A single turn carries every row of the set below to another of its rows. Some are shown first; where does it send the rows asked next?
zabon: [  6  11  -4  -1  -9   4   4  -1   0  -5 -15  -9  -3  -1   5  16 -11   6
  -6  15  -1   0]
pon: [ -5   0  -4  -4  11   7   2  -8   7  -3   7  10   0  -6   2  17   2  -8
 -18  10   1   2]
Kipo: [  4  -2  -4  15  -4   6   4  -5   8  -5  -4  -2 -11  -2  -3   2   0  -4
   8   1   4 -15]
fom: [ -8   4  -8  12  10  -8  -6 -11   2   2   2   3   8   8  12  -8   1   3
  11  10   6  -3]
Pizub: [ 2 29  0  1  9  6  2  8 -5  3  3 -1  4 -4 10 -8  0  2  0  9 -1  4]
pizo: [  1   8 -18   1  -8   9  -1  -3   5   5  12   4   9   2  -8  -2  -6   3
  -4   2  18  -4]
kip: [ -2   3 -12  -1  -5  -3  11  -1   0   8   4   6  -2 -21  -4  14  -3  -9
  -3   5   0   6]
rud: [-2 10 -4  2  5  0  0 -6  0  0 -1  2  3  0 31 -7 -3  3 -4  7 -3  0]
tika: [ -6  15 -17  -5   5  10   0 -12  12   2   8   3   7   1  15   2  13  -4
   7   3  -3  -2]
teb: [  5  13   1   7  10   8   0 -11   3   5   7  12  -3  -4 -13  -2   0  -4
  -7  14  12  -3]
Nozo: [-10   8 -26   3   0  11  -1   3  -5  -1  -6   6   9  -9  -2  -7  -6  -2
  -8   7   0   0]
bub: [  6  15  -4  -5   4   3   0  -1  -2  13  10   7   7   0 -18   4  -1   3
  -7  14  -3   1]
mumun: [ 11  12 -17  -3  -7  -5   0 -13   4  -1 -10   0   4   8  -2   4   5  -1
   3  22  -6   0]
damuv: [-10   6   7   5   9   1   5  -8   1   0   6  -9  -3  -1  22  -8  -2   1
  -2   9   6   2]
ges: [  7  19 -15  -5  -1  -1   1  -8   6  -3  -1 -23  -4   3  -4   0  -1   3
  -9   7  -7   0]
Dedem: [ -6   8 -18   4  -1  10   3  -4  -4   7  -3   2  -4 -16 -10   5 -12   3
  -6  -2  -7   3]
sus: [  1   1 -11  -3  -4  -4   3  10  14   0  -9   0  -2  -2  -1  -5   7  -5
  10   0   6  -9]
Migi: [  8   5  -2   1   8   1   7  -1  -1 -11   0 -10   5   8   0  -1   9   6
 -12   3 -12   8]
menun: [ -3  11 -14   4  10 -10  -8  -5   6   2   5  -2   6   4  21  -9  -1   5
   1  -1   1  -2]
dukik: [  2   6 -17   0  -8  12   0  -9  -4   9  11   3   4   3 -12   5 -11   7
  -6   4  -6   3]
tego: [-12   2   6   7  11  -2  -1  -4   4   2   1  -1   6   4  15   2  -3   7
   6   9  14  -3]
rumam: [  5   2 -11  -9  -1  -4   7   6   5  -4  -8   1   9   6   2  -8  15  -2
   0   9  -7   5]
rul: [ -3   3 -14   2   3  -8   5   4  -5  -5   8   2  -1 -13   1   2  -5 -10
 -16   5   0  14]
gove: [  3  11  -7   8   3 -12  -2  -4   4   3   6  13  -3  -2   8   7  -2  -2
  14   0   9  11]
paz: [ -6   6  -8  -9   6   4   7  -5   6  10   9   4   5 -11 -11  12   9  -9
  -5  14  -4  -2]
noso: [ -4   1  -7   5  -3  -1   7 -14   4  -4  -6 -16 -10  -3  -7   7  -1  -8
   5  18   0   1]
Fugo: [  1  11  -9  -5   4 -12  -3   0  14   0 -10 -10   0   0  -9  15   1   2
   3   9   7  -4]
zaka: [-19   6  -4  10  19   9  -6  -3   2  -2  -4  -1  -6   0   1   4  -5   1
   8   3  -3   3]
gimub: [ 11   1   4  14   1   8   4  -5  -1 -11  -2  -3  -3   5   2  12  -3   8
  -7   1  -4  -5]
Bonam: [-7  3 -2  3 -6 11  4  0 -5 -2 15 -5  4 10 14  7 -8  1  4 10  1 10]

noso -> Fugo
zaka -> gove
tego -> fom
Now these:
rumam -> Migi
Nozo -> rul
bub -> dukik

